Small tables with named rows and columns. After each table, cells are looked up by row and column.

vud
|  | ginomun | kobuvo | sop | soz | zufu | dupi | nifegi | tofeko |
|---|---|---|---|---|---|---|---|---|
| vegulo | 143 | 141 | 110 | 118 | 158 | 126 | 207 | 119 |
| gedopoz | 118 | 138 | 128 | 125 | 146 | 136 | 181 | 128 |
| keza | 137 | 135 | 119 | 121 | 145 | 126 | 172 | 125 |
| mimoza | 129 | 130 | 127 | 128 | 132 | 129 | 139 | 128 |
| ror | 85 | 131 | 162 | 107 | 172 | 201 | 60 | 105 |
| rol | 148 | 146 | 103 | 115 | 164 | 124 | 232 | 117 |
| baru | 131 | 130 | 119 | 138 | 94 | 116 | 130 | 142 |
| dut | 131 | 127 | 118 | 136 | 100 | 119 | 128 | 142 |
| bututem | 129 | 130 | 128 | 128 | 130 | 128 | 132 | 129 |
| sumareb | 148 | 144 | 104 | 115 | 162 | 123 | 229 | 117 |
| detido | 137 | 135 | 119 | 122 | 142 | 126 | 170 | 125 |
| kur | 130 | 128 | 128 | 129 | 130 | 128 | 132 | 128 |
| tifitef | 137 | 123 | 123 | 144 | 99 | 105 | 117 | 144 |

nifegi of dut: 128
dupi of gedopoz: 136
sop of mimoza: 127
sop of bututem: 128
dupi of tifitef: 105
zufu of gedopoz: 146
kobuvo of detido: 135
soz of keza: 121

seb
columns: gisun, fimikig, zat, zozuz
duvuvab: [4.43, 4.21, 5.55, 5.03]
fibupaf: [8.30, 5.27, 7.20, 6.80]
sif: [4.77, 7.24, 4.78, 6.09]
ranebu: [5.58, 6.90, 5.42, 5.51]
fakovub: [7.38, 7.46, 5.19, 8.36]
lutesul: [8.84, 6.29, 7.27, 7.09]
zomo: [5.75, 5.25, 6.12, 6.24]
temipi: [3.04, 7.67, 2.71, 7.15]
raginet: [5.12, 7.65, 6.21, 4.90]
kopa: [6.48, 6.11, 6.56, 5.36]
fugon: [6.16, 6.06, 6.13, 5.69]
numevi: [2.47, 3.94, 6.19, 6.52]
nuzese: [5.57, 8.17, 5.67, 6.20]

What is the zat of nuzese in seb? 5.67
What is the zat of sif in seb? 4.78
What is the zat of zomo in seb? 6.12
What is the gisun of kopa in seb? 6.48
What is the zat of ranebu in seb? 5.42
What is the fimikig of sif in seb? 7.24
What is the fimikig of zomo in seb? 5.25
What is the zozuz of lutesul in seb? 7.09
What is the gisun of sif in seb? 4.77
What is the gisun of numevi in seb? 2.47
What is the gisun of fugon in seb? 6.16
What is the zat of lutesul in seb? 7.27
What is the zat of fugon in seb? 6.13
What is the gisun of raginet in seb? 5.12

vabozaf =
	tezukad	nepa	sasegi	delite	sasab	ket	sem	ner
favup	-328	289	-95	-569	864	595	-195	407
voz	-296	288	-61	-497	834	616	-170	388
piruz	-386	289	-198	-738	937	538	-235	472
dipatim	-405	287	-275	-830	978	503	-242	525
lub	-239	285	-10	-380	781	639	-124	361
gatep	-359	290	-140	-650	898	570	-218	434

dipatim, delite: -830
dipatim, ket: 503
lub, sasegi: -10
lub, sem: -124
voz, ket: 616
dipatim, sem: -242
gatep, tezukad: -359
piruz, tezukad: -386

Table zele
           pif  ramiv    gos  positi  gifalis  madibon    rut   zula  nekabon
tulu       2.8    3.0    6.2   -29.0      1.3    -22.8   -6.3  -22.6      8.6
patok     -7.3  -26.1    3.3   -18.2    -24.0    -24.7    9.7   -3.8    -21.7
daragi    34.8    6.9  -51.5   -25.8     18.4     -3.7   26.2    9.5    -32.9
befa      38.3   24.1   -6.5   -17.9    -23.8      9.1   -6.2   37.8    -15.3
zavumat   24.8   30.8  -25.2   -16.4      2.9    -48.4  -27.2   46.9    -43.3
mifin     10.2   61.8  -28.3    -3.0    -11.6    -61.6  -18.9   28.3    -55.1
ref       -6.4  -20.0  -14.8   -13.7     -5.9    -17.7  -19.3   -8.3    -10.0
konaz     -0.7   -0.3    1.8   -23.1     -1.6    -18.4   -6.8  -18.7      3.6
karezo   -29.1   -0.9    2.9   -23.4     -6.1      0.3    5.6    2.8    -16.3
mozaneb  -10.4  -14.1  -14.2   -17.7     -6.9    -11.6  -18.8   -6.8     -9.6
lubudun  -19.7  -20.6  -24.1    10.9    -18.9      4.8  -11.8    4.9    -26.1
sigiva    31.1    2.1   -2.8     3.9     20.0    -19.8   -5.8   44.2    -16.8
ler      -27.5   -2.1   -7.7   -21.6      5.4     -0.3  -11.8    0.9    -10.9
zes       -3.6  -16.5  -21.7   -31.5    -23.1     -8.9  -29.1   -8.6    -10.7

madibon of daragi: -3.7
positi of tulu: -29.0
ramiv of tulu: 3.0
nekabon of mifin: -55.1
rut of zavumat: -27.2
positi of zavumat: -16.4

